[[ 15   7 -22  21 -14  -6   7  -8  10  17  21  15   0   7 -22]
 [ 16   5 -11   0  11 -16  19 -25  11   5   2  -9  -9  -2 -24]
 [ 15  -3 -14  21   0  11  -9 -20   0  13  13  -4   0   9 -24]
 [  9   4  -9   6   8 -11   7 -34   7  -3  -1 -19  -2   3 -31]]
:
[[ 15  -3 -14  21   0  11  -9 -20   0  13  13  -4   0   9 -24]
 [  9   4  -9   6   8 -11   7 -34   7  -3  -1 -19  -2   3 -31]
 [ 16   5 -11   0  11 -16  19 -25  11   5   2  -9  -9  -2 -24]
 [ 15   7 -22  21 -14  -6   7  -8  10  17  21  15   0   7 -22]]

[[ 24   8  42   0  17 -21  16  -6]
 [  4 -26  -1  42  11  -7  -8  36]]
:
[[  4 -26  -1  42  11  -7  -8  36]
 [ 24   8  42   0  17 -21  16  -6]]

[[-21 -35 -33 -22  13 -21 -25   2 -24 -10  10 -22   5]
 [ 20  31  29  24 -17  19  27  -9  27   7 -17  20 -12]
 [ 20 -20 -21 -14  14  20 -17 -22 -19 -13  15  20 -26]
 [-39   7  14   3 -21 -36   4  15   9  11 -19 -38  16]]
:
[[-21 -35 -33 -22  13 -21 -25   2 -24 -10  10 -22   5]
 [ 20 -20 -21 -14  14  20 -17 -22 -19 -13  15  20 -26]
 [-39   7  14   3 -21 -36   4  15   9  11 -19 -38  16]
 [ 20  31  29  24 -17  19  27  -9  27   7 -17  20 -12]]

[[ 37  31 -34  -1]
 [-42 -39  36 -13]]
:
[[-42 -39  36 -13]
 [ 37  31 -34  -1]]

[[  2  -2   2  -4   0   3  -3   3   3]
 [ -3 -28  -7 -15 -32 -31   6 -26  -2]
 [-18  -8 -28 -22 -15 -30  -9 -34  21]
 [ 13 -22  -1  11 -24  -8  -1 -18  -9]]
:
[[ -3 -28  -7 -15 -32 -31   6 -26  -2]
 [ 13 -22  -1  11 -24  -8  -1 -18  -9]
 [-18  -8 -28 -22 -15 -30  -9 -34  21]
 [  2  -2   2  -4   0   3  -3   3   3]]

[[ 13  40 -31  22 -19  -4  40  19 -19   3  27 -30 -25]
 [ -7 -12 -34  31 -22  38 -23 -20   5  36  19  39  41]
 [ -9  -8 -19 -22  39  39   2   5   4 -33  -1  16  39]
 [ 21 -26  12   4  -2 -26 -14  39  -5  24 -30   9  -9]
 [-34  20  18 -22  -7  31  14  10   4  36  14 -26  34]
 [-29 -28 -35 -21  29 -26  13 -35  41 -29  -6   9  25]]
:
[[-29 -28 -35 -21  29 -26  13 -35  41 -29  -6   9  25]
 [ 21 -26  12   4  -2 -26 -14  39  -5  24 -30   9  -9]
 [ -7 -12 -34  31 -22  38 -23 -20   5  36  19  39  41]
 [ -9  -8 -19 -22  39  39   2   5   4 -33  -1  16  39]
 [-34  20  18 -22  -7  31  14  10   4  36  14 -26  34]
 [ 13  40 -31  22 -19  -4  40  19 -19   3  27 -30 -25]]

[[  2 -29  -2  44   5]
 [-15  12  -2  -4  18]
 [  2 -34  -8 -15  -9]
 [ -6 -17  14  14 -12]
 [ -1  14  15   3  -7]]
:
[[  2 -34  -8 -15  -9]
 [  2 -29  -2  44   5]
 [ -6 -17  14  14 -12]
 [-15  12  -2  -4  18]
 [ -1  14  15   3  -7]]

[[  7  23  39  39 -42 -11   9  29]
 [ -8 -13   4  20 -20  15  22 -19]]
:
[[ -8 -13   4  20 -20  15  22 -19]
 [  7  23  39  39 -42 -11   9  29]]

[[-40  15]
 [  1  22]
 [  8  29]
 [ 15  -8]
 [ -9  -4]]
:
[[ 15  -8]
 [ -9  -4]
 [-40  15]
 [  1  22]
 [  8  29]]
